Each row is where one point has got to under a steady rotation. How many ticks took it there?
The counts run from 0 to 654.
[120 109 164 147 155  94 142 142 104 118 106 126 116 130 152  62 148 114
 112 136 106 128 174 147  96 124 180 186 114 120 145 142 110 106  99 139
 147 102  84 150 120 115 165 127 159 147 139  99 160  81  77 116 114 124
 115 108 141 134 150 154 201] => 503
[140 143 156 141 153 101 132 161 170 106 105 169 152 171 190  70 108 117
 126  79 106 138  94 133 105 124 127 120 162 162 150 166 142 150  98 149
 131 108 160 111 169 112 110 125  99 130 143 102 116 113 166 104 141 111
  68 131 136 131 166 143 159] => 645
[ 91 112 126 126  96  99 138 103 100 133 115 125  90 102 131 121 136 106
 122 169 160 136 164 128  76 100 151 162 104  74 137 105 100 132  81 128
 141 120  93 172 155 114 141 110 123 111 130 136 140 126 113 147 145 154
 113 104 150  70 186 136 155] => 428
[179 145 119 166 102 134 113 111 107 105 173 144  99 104 122 135 118  93
 148 175 129 108 175 133 106  87 108 133 173 129 141  86 166 125  87  99
 117  97 150  67 180 129 121 128 127  97 173 121 118 125 120 148 160 142
 119  99 118  89 131 151 122] => 495
[136 135 141 150 147 147 170 153 162 101  99 155 151 186 162 114  94 104
 105  83  79 132 133 126 126 159 109 127 153 156 127 150 143 119 124 162
 115  86 153 138 137 117 103 152 101 120  93  93 116  80 173 125 116 134
  66 157 102 131 126 151 156] => 455
[132 139 124 136 100 153 114 134 153 115  73 158  99 143 143  94 111  96
  71 116 123 117 152 105 128 103 111 157 153  90 143 133 100  97 110 153
 149  86 145 140 144 132 154 129 106 121 129  80 123  97  88 119 141 135
  66  98  97 143 164 140 211] => 179
[140 138 148 165 141 143 134 151 109  96 143 157 108 150 151 111 125  78
  76 107 107 117 170 124 153 149 112 175 151 128 148 132 146  68  92 154
 104  98 128 121 106 153 120 158 152 138 105  86 160  92 117  98 161 156
 114 135 110 143 162 141 179] => 175
[147 111 141 120 165 143 139 145 130 115 116 130 138 159 119 119 127 137
 107 111 113 138 157 130  95 189 143 154 153 168 134 173 156 124 114 104
 101 108 104 204 120  96 156 146 155 153 124  97 138  82 146 165 102  54
 138 155 149 128 145 151 145] => 329
[120 111  94 120  94 164 131 121 162 117  51 159 145 159 130  93  84 108
 110 107 125 163 102 132  93 138 144 130 174 129 132 140  93 156 118 135
 129  93 175 150 158 104 112 126  85 114 129 109  78 105 156 159 121 111
  69 146 119 107 140 142 156] => 459
[138 130 113 133 110 150 172 122 104 123  61 140  82 175 107  94 101  94
 100 135 104 170 173 140 108 158 151 170 127 112 117 152 119 112  87 120
 133  78 144 188 145 102 133 134 112 115 114  94 124  76 155 181 146 100
 104 133 124 110 129 118 133] => 254
[126 115 154 156 183  96 161 160 104 124 167  96 162 118 155 127 149 124
 154 152 121 107 134 118 123 107 155 118 123 140 162  70 166 125 116 162
 116 123  79  82  94 113 154 143 148 127 146 151 179  87  83  99 101 137
 145 133 120 124 131 166 179] => 297
[131  75 131 137 183 122 133 133  99 131  99 105 131 154 111 115 128 114
 138 114 104 144 178 157  81 173 147 166 100 147 129 139 134 134 136 144
 114 119 102 176 154  98 151 146 162 154 124 147 114  94 143 154  81  94
 120 137 158  98 127 164 153] => 328
[169 105 104 111 146 159  80 125 138 106 151 136 138 103 132 157  91 112
 103 119 178 116 118 122 104 128  68  95 160 148 174  99 148 117 136 115
  61 108 133 127 117 136 159 145 138 124 160  90 106 146 111  96 128  84
 113 124 127 147 164 170 185] => 90
[105 106  95 131 179 162 174 129 107 171 107 107 104 161  65 119 163 116
 142 163 121 131 132 133 132 148 184 158 129 122 115 107 149 113 109 141
 115 106 110 149  97  90 174 146 141 109 163 137 151  74 102 172 135 116
 148 151 121 113 100 146 160] => 188
[135 127 121 118 126 117  81 148 148  85 156 158 172 111 172 133 114 114
 124 111 175 117 115 121  68 118  61  88 169 140 152 115 146 154 123 151
  98 120 136 116 154 131 116 166 121 119 143 125 104 140 142  85 126 123
 104 137 155 123 184 169 168] => 540
[113 182 207 156 127 106 134 140 118 151 161 136  79  97 149 132 156 115
 129 157 138 130 137 151 113 116 138 176 139 134 134 149 132 117  65 155
 104 140 135 118 158 151 121 138 126 155 130 144 165 132 141  96 199 145
 126 143 161  86 187 111 145] => 241
[168 131 139 111 130 154 175 135 142 125 126 135 176 134 111 148  85 107
  98 116 118 176 134 107 104 155 116 126 165 150 137 144 125 124 104 104
 103  86 117 159 113  97 146 145 132 129  97  60 139  91 124 158  89  71
  99 106  83 146  92 160 149] => 594
[164 152 161 142 116 108  83 161 121  79 197 158 147  88 175 145 126 128
 135 158 143  96 146 100  81 101  67  87 178 153 150 101 157 154  99 124
 120 115 114 102 162 120 144 149 113 121 155 123 134 127 120 115 129 106
 132 104 147 105 159 154 136] => 230
[147 127 184 148 195  86 175 154 117 137 171 134 172 138 162 114 113 137
 151  80 109 155 139 165  89 163 131 140 129 159 124 154 149 138  80 158
  84 110 116 125 148 122 131 142 148 160  97 122 120 123 163  95 131 100
 102 130 144 111 158 153 134] => 331
[104 122  98 106 129 126 157 137  86 124 135 137 145 148 115  78 118 120
 136 108 122 170 133 166  95 146 206 191 184 147 125 143 110 155  75 104
 120 106 145 124 135  91 108 125 137 119 146  99 132  83 136 189 120 128
 135 128 131 112 120 173 118] => 394
[ 84  69 125 124 174 120 153 139 106 127 129 100 184 144 125 124 127 132
 141  97 151 136 137 136  80 166 139 140 115 145 139 113 129 139 143 163
 102 116  76 168 116 103 137 151 153 120 108 157 131 102 121 123  58 139
 127 150 142  95 153 190 178] => 18
[137 130 136 148 116 108 125 112 115 133 129 117  92 135 123 138 132  93
 111  99 161 150  92 132 150  89 147 161 133 105 179 110 150 111 112 119
  91 132 141 130 124 131  89 122 148  99 164 118 144 160 153  73 169 155
 114 152 140 100 221 119 174] => 101
[145 143 184 180 188 131 146 147 135 120 161 129 190 129 143 150 118 115
 139  89  89 138 138 140  96 169 107 153 146 200 120 143 151 138 143 171
  95 123 131 116 162 145 111 172 142 165 114 133 133 117 166 110  89 108
 124 153 132 108 117 167 119] => 141
[135 157 194 175 156 108 176 165 147 141 161 140 152 132 179 103 126 131
 144  99  76 120 133 125 135 111 145 168 143 167 109 143 145 138  87 161
 119 107 119  95 152 127 113 118 111 148 110 109 146 106 128  94 131 133
  78 111  94  97 143 149 153] => 316
[110 128 142 110  89 123 146 114 117 152  99 133 169  83 136 134 110 103
 116 154 144 200 131 122  53 114 144 144 141 119 108 120  46 180 105 141
 140 116 127 148 173 119 121 127 103 134 119 137 124 130 133 167 105 146
 104  99 126  82 124 143 138] => 148
[123 109 128 109 134 161 133 124 106 105 117 127 143 165  87 188 135  86
  69 120 147 177 141 122 111 183 105 156 159 129 146 145 131 108 122 115
  87 128 112 218 112 116 124 172 141 120 125 114 157 121 162 169 117 101
 164 149 144 115 163 120 139] => 344
[130 120 102  95  82 133 140 108 110 124 140 141 148 104 120 104  98 111
 107 124 179 194 124 145  74 111 136 151 191 107 129 123  79 151  59 105
 101  92 133 139 148 109 127 130 122 126 135  66 105 142 124 164 136 135
 119  99 129 115 143 159 122] => 599
[112  97 112 118 162 126 135 158  91  70 143 146 199 146 152 121 125 101
 107 104 145 140 135 144  92 184 147 128 184 171 146 126 122 142 120 140
 111 102 108 139 102 107 105 176 130 140 118 125 141  86 115 136  86 132
 143 169 163 143 110 184 153] => 469
[111 129 150 116 127 132 128 117 133 173 125 104 107 111 108 140 163 117
 123 143 180 142  68 123 146  93 154 151 119 108 157 100 115 131 120 134
 103 161 126 150 116 127 129 119 142 110 169 146 151 164 111  99 169 149
 121 149 132 101 202 109 190] => 102
[115 113 125 153 149 113 171 127  77 105 156 111 114 133 151 143 131  85
 133 134 149 138 147 164 130 140 155 143 124 113 152  72 148  85  91 145
  85 112 122 113 120 143  94 139 135  96  99 157 160 106 156  94 161 167
 127 179 163 109 168 134 157] => 361
[123 141 178 145 133  76 198 136  87 146 144 120 123 129 124 146 156  80
 139 172  97 160 131 127 118  86 172 152 123  91 119 110 150 125  82 137
 134 132  93 137 132  98 117 128 117 107 122 173 192 111 139 133 134 149
 156 130 141  84 145  87 125] => 237
[126 112 140 159 170 135  92 122 136 137  82 109 158 131  87 146 147 116
 133 132 104 130 147 128  84 160 129 169 134 159 138 143 120 160 163 154
 135 145 142 162 184 136 135 163 143 169 175 173 120 122 139 154  81  95
 148 148 162 101 135 146 161] => 138
[155 144 162 113 101 133  73 154 130  95 137 141 131  91 145 156 135 132
 101 169 153 101 127  77  71 109  94  99 192 140 170 115 134 161 116 112
 140 128  96 163 132 122 171 148 104 132 159 116 136 124 101 128 128  80
 125 128 147 126 160 144 175] => 229
[123  81  96 140 180 132 122 134 107 126  75 120  97 191  92 106 164 115
 143 144 108 105 150 130 108 149 153 140 117 147 141 133 175 119 138 140
 141 108 106 167 128  97 148 153 131 110 176 172 131  83 128 167 108 106
 140 170 159 104 138 133 167] => 638
[ 97 181 170 109  71 132 113 153 141 109 110 148 138 105 173 133 142 118
  86 154 152 110 121  67 107 114 127 125 199 129 138 136  93 139 112 128
 158 132 113 154 116 114 141 127  78 136 134 119 163 105  79 134 123 133
 114 158 122 126 148 126 192] => 39
[123 132 107 142 164 152 108 141 127 126 147 168 112 120 130  83 126 137
 137 134 147 119 151 181  80 166  96 142 165 156 130 148 132 129  87 161
  88  94 163 126 169 149 152 171 126 168 158 118 100 106 151 113 195 115
 114 149 172 133 147 166 125] => 260
[156 122 133 146 159 151 177 124 148 186 153 119 182 104 100 171 109 104
 148 158 113 166 117 136 104 115  88 128 121 132  99  79 120 157 118 173
  97 101 132 103 170 138 151 167 136 134 117 126 127 136 127 138  95 135
 122  84  94 105  74 159 120] => 77
